One turn moves each row of this set onto another row. After a few examples, where does it send each row asked below?
bizif: 1.205; -2.578; 0.114; 0.914; 0.972; -3.473; -0.219; -1.371; -0.562; 1.642; -0.614; 0.714; 1.085; -1.233; 0.900; 0.224; -1.380; -0.143; -0.267; -0.304; -1.211; -0.894; -2.100; -4.328; -0.285; -1.752; -0.721; -1.486; -0.660; 0.903; -2.471; -0.273; -1.585; 0.100; -0.560; -0.788; 1.472
vena: 0.999; 1.258; -1.079; -0.593; -2.428; 1.013; -0.415; -0.572; -1.583; -0.691; 3.373; -0.480; 0.765; -1.714; -0.273; -2.686; -0.252; 0.098; 1.264; 0.227; -0.958; -1.593; -0.356; -2.385; -0.619; 1.866; -0.766; 1.328; -1.429; -0.431; 0.660; -0.550; -1.295; -1.062; -2.264; -0.328; -0.177
lavuf: -0.373; -2.281; 0.984; -1.457; 1.815; 1.129; -0.293; -0.070; -0.591; -0.541; 1.054; 0.204; 2.587; -2.471; -1.073; -0.084; 2.195; 2.438; -2.111; -0.706; -1.179; 0.563; -1.037; -1.080; -0.213; -2.196; -1.358; -0.299; 1.995; 0.092; -2.664; -0.479; -1.944; 0.692; 0.848; -1.544; 0.102
Pota: 2.146; -1.137; -0.870; 0.800; -1.066; -1.559; -0.308; -1.921; 1.028; 1.036; -0.372; 1.236; 0.507; -1.261; -0.491; -2.746; 2.329; -0.758; 1.139; 1.890; -0.602; -0.647; 0.504; -1.570; -0.185; 1.197; -2.735; 2.732; -0.148; 0.350; -0.413; -2.694; -1.815; -0.971; -0.690; 0.290; 0.567
nupip: -1.258; -2.005; -0.079; 0.112; 0.700; 0.751; 1.356; -0.541; 1.561; -0.180; -0.610; 0.793; 2.342; 0.587; 1.220; -1.405; 0.569; 3.459; -0.834; -1.078; -2.991; -1.720; 1.828; -0.765; -2.392; 0.083; -1.891; 1.782; 0.064; 0.805; -0.661; -1.196; -0.948; 0.618; -2.893; -1.246; -0.006
domi: 1.778; 0.107; -2.265; 2.180; -0.155; 1.600; 2.911; -0.431; -0.628; 1.481; -0.339; 0.088; 1.165; -0.723; -0.285; -1.739; 1.305; -2.165; -0.253; 2.584; -2.598; 0.961; 1.548; 0.289; 0.213; -0.231; -1.435; 0.636; 2.451; 0.667; 0.866; -0.809; -1.407; 1.196; -1.584; 0.419; -0.134
Sut: 1.427; 1.760; 2.101; -0.945; -2.451; 0.976; 3.712; -0.200; 0.627; 0.594; -1.118; -2.795; 0.764; -2.773; 0.113; -1.456; -0.006; 1.748; -1.317; -1.491; -0.030; -3.109; 0.273; -0.480; -0.132; 1.554; -0.163; -0.368; 0.101; -0.253; 0.093; -0.473; -2.223; -1.234; -1.099; -0.460; 0.953
vap: -1.589; 1.164; 0.652; -0.823; 0.727; -0.061; 1.658; -1.219; 2.552; -0.663; 0.307; 1.409; -0.241; 1.168; 0.795; -0.144; -0.382; 0.097; 0.725; -0.750; -2.731; -2.323; -0.570; -0.500; 0.899; -1.096; -0.258; 1.426; 1.528; 3.416; -1.714; -1.674; -1.570; -1.646; -0.676; -0.438; -1.878
Tumer: -0.251; -1.264; -0.678; -0.955; -1.907; 0.607; 1.106; -1.621; 0.206; -1.123; 0.759; 0.583; 1.093; -2.889; 0.055; -0.225; -0.149; 0.956; -0.501; -0.715; -0.962; -0.660; -0.856; 3.216; 1.073; -3.303; 1.422; -0.622; -1.363; -1.519; 0.369; -1.743; -1.117; -2.313; -0.400; -0.346; -0.172
Dut: -0.229; 1.907; -0.665; -1.059; -0.178; -0.507; 2.103; 0.896; -0.975; -0.301; 3.114; -0.619; 3.451; -0.124; 1.356; 1.487; -2.145; -0.004; -0.098; -0.306; -2.307; -2.138; -0.725; 0.458; 0.563; 0.918; 0.089; -1.557; 0.526; 1.372; -2.294; -1.163; -2.671; 0.542; 0.532; -0.278; 0.573
dami: 0.043; 0.140; -1.046; -0.135; 0.270; -1.713; 1.106; -1.429; 0.252; 0.827; -0.460; 0.697; 1.887; -1.359; 0.624; 0.665; -0.114; -4.665; -0.454; 1.183; -0.863; -0.870; -0.209; -0.778; -0.602; -0.109; -0.594; 1.905; -0.370; 0.135; -4.345; -4.483; -1.311; -0.858; -0.405; -0.536; 0.129
rezok: -0.572; 4.688; 1.669; -0.649; -0.545; -0.779; 1.480; -1.334; 1.375; 0.180; 2.890; 0.376; 1.805; -0.993; -0.639; -0.632; 0.637; -0.909; -3.089; -1.255; -1.347; -0.819; -1.156; -1.126; 1.680; 1.085; -1.496; -0.611; 0.785; 0.664; -0.630; -1.459; -1.131; -1.190; -1.643; -0.523; -0.300
dito: 1.128; -2.482; -0.576; 1.537; 1.694; 1.878; 0.812; -1.865; -1.411; 2.024; 0.828; -0.658; 0.105; -2.639; 1.362; -1.885; 1.273; -1.483; -2.049; -1.858; -0.728; 0.743; 0.106; 0.355; 0.600; -2.380; 0.176; 0.348; 0.888; 1.455; -1.095; -1.839; -2.200; 1.761; -0.002; 0.735; -0.096
daba: 0.909; 1.263; 1.676; 0.402; -0.913; -0.719; 2.850; -1.731; -0.127; 2.504; 0.923; -0.042; 0.514; -3.323; -0.716; -1.661; 0.181; 0.490; -2.359; -3.160; -1.791; 0.507; -0.693; -0.298; -0.012; -0.375; 1.513; 0.623; -0.614; -0.705; -0.772; -1.989; 1.212; -1.839; 0.690; -2.155; 2.235
Pamal: 1.111; 1.215; -1.083; -2.296; -1.649; 0.849; 3.257; -2.031; -1.154; -0.400; 0.074; 1.402; 1.287; -1.279; 1.259; -0.475; -0.405; -1.097; 1.702; -1.764; 0.164; -2.593; -0.015; -0.671; -1.427; -1.501; 0.262; 1.099; 0.294; -1.759; -2.452; -3.670; 0.573; -0.149; -0.632; -1.327; 1.916
nom: 0.414; 0.448; -1.917; 0.101; -0.257; -0.944; 1.024; 0.022; -0.877; 2.932; -1.084; -2.785; 1.658; -1.165; 1.569; 1.226; -3.243; -1.141; -1.892; 0.318; -0.908; -1.571; -1.201; -2.255; -0.220; -1.753; -0.728; -0.510; 1.244; 1.596; -1.160; 0.049; -2.354; 2.136; -1.362; -1.673; -0.195
rola: 0.961; -0.496; -0.483; -0.417; -1.103; 0.341; 0.810; -2.102; -0.199; 2.193; -2.097; -1.152; 1.374; -2.908; 0.704; -1.905; -0.707; -0.176; -0.508; -0.782; 0.353; -1.545; -1.919; -1.993; 1.131; -1.185; -0.194; 0.372; 1.332; 1.035; 2.153; 0.291; -3.482; 0.108; -4.269; -1.200; 0.142
fofe: 0.271; 0.040; -0.487; 0.775; 0.736; 2.068; 3.154; 1.852; 0.402; -0.211; 1.603; -1.246; 0.500; -2.010; -2.131; -0.905; -1.283; -1.090; 0.543; 1.495; -2.745; -0.591; -1.082; -1.348; -0.219; -0.156; 0.346; 1.321; 2.441; 1.651; -1.530; 1.864; -0.991; -0.407; 0.324; -1.685; -0.520
bezi: 0.696; -0.672; -2.053; -0.487; -1.190; -2.539; 1.170; -1.035; 0.245; 0.828; -0.723; 1.462; 1.727; -1.925; 0.794; -1.403; 0.247; -2.120; -0.049; -0.091; -1.295; -1.398; -1.497; -0.567; 2.653; -4.251; 0.721; 1.522; 1.476; -1.989; 0.666; -0.269; -0.861; 0.565; -2.576; -0.314; 0.031
fita: 0.240; 0.047; -0.180; -0.327; 1.073; -4.023; 2.209; -1.921; -0.383; 0.874; -2.367; 0.681; 1.449; -0.244; -0.416; -1.146; 0.645; -2.107; -0.583; 1.649; -1.509; -0.507; -0.223; -3.255; -0.222; -0.973; -1.183; -0.945; 0.272; -2.861; -0.329; 1.130; -0.532; 0.169; -2.139; -1.829; -0.182
vol: -1.100; -3.007; 2.691; -1.195; 0.552; -1.254; 1.223; -1.182; 0.506; 0.546; 1.282; 0.860; 0.130; 0.359; -0.706; -1.789; -0.511; 2.029; 1.680; -0.093; -1.229; -1.455; 0.704; -1.992; 0.253; 0.872; 0.703; -0.510; -0.865; 0.908; -1.942; 0.352; -1.446; -1.314; 1.115; -0.464; -0.481
kepoz: -0.098; -0.630; -1.658; 1.980; 0.333; 0.684; 1.610; -0.619; -0.502; 1.070; 0.066; 0.924; 2.154; -1.082; -0.320; 0.083; -0.612; 1.003; -2.274; 0.247; -3.040; -0.770; 1.012; 1.881; -1.680; -0.466; 1.744; -0.544; -2.723; 0.074; 0.407; -0.880; 1.856; -0.103; -1.402; -2.449; 0.271
vazul: 0.515; -0.273; 1.413; 0.841; 0.988; 1.136; 1.191; -1.002; -0.626; 1.865; -1.276; -1.135; 1.177; -1.774; -0.186; -0.169; 1.866; -3.443; -3.825; -0.530; 0.695; -0.853; 0.855; -3.176; -1.081; 0.887; 0.537; -0.539; -1.237; 0.842; -1.991; -2.459; -2.510; 0.423; -1.945; -0.304; -0.507
Bazu: 0.180; 0.439; 1.557; -1.302; -0.261; 1.653; 0.982; -1.357; -1.136; -0.318; -2.762; 1.177; 1.205; -1.050; -1.404; 1.061; 1.933; -0.202; -1.822; 1.340; 0.389; -2.798; 1.079; -0.876; 0.113; -1.076; 0.388; -2.580; -0.786; -0.193; -2.235; -1.161; 1.407; -0.119; -1.476; -1.030; -1.335
mig: -1.675; -1.068; 0.301; -0.788; -0.505; 0.125; 4.429; 0.490; 1.828; -0.697; 0.551; 1.245; 3.098; 0.493; -1.684; -0.003; 0.349; 0.086; -1.619; 1.221; -1.244; -0.344; 1.995; -0.443; -1.153; -0.613; -0.658; -0.889; 0.710; -3.402; -0.425; 0.117; -0.440; 0.299; -1.600; -1.511; 0.547

mig -> vol
daba -> kepoz
Now these:
Pamal -> Bazu
fita -> bizif
Pota -> dami

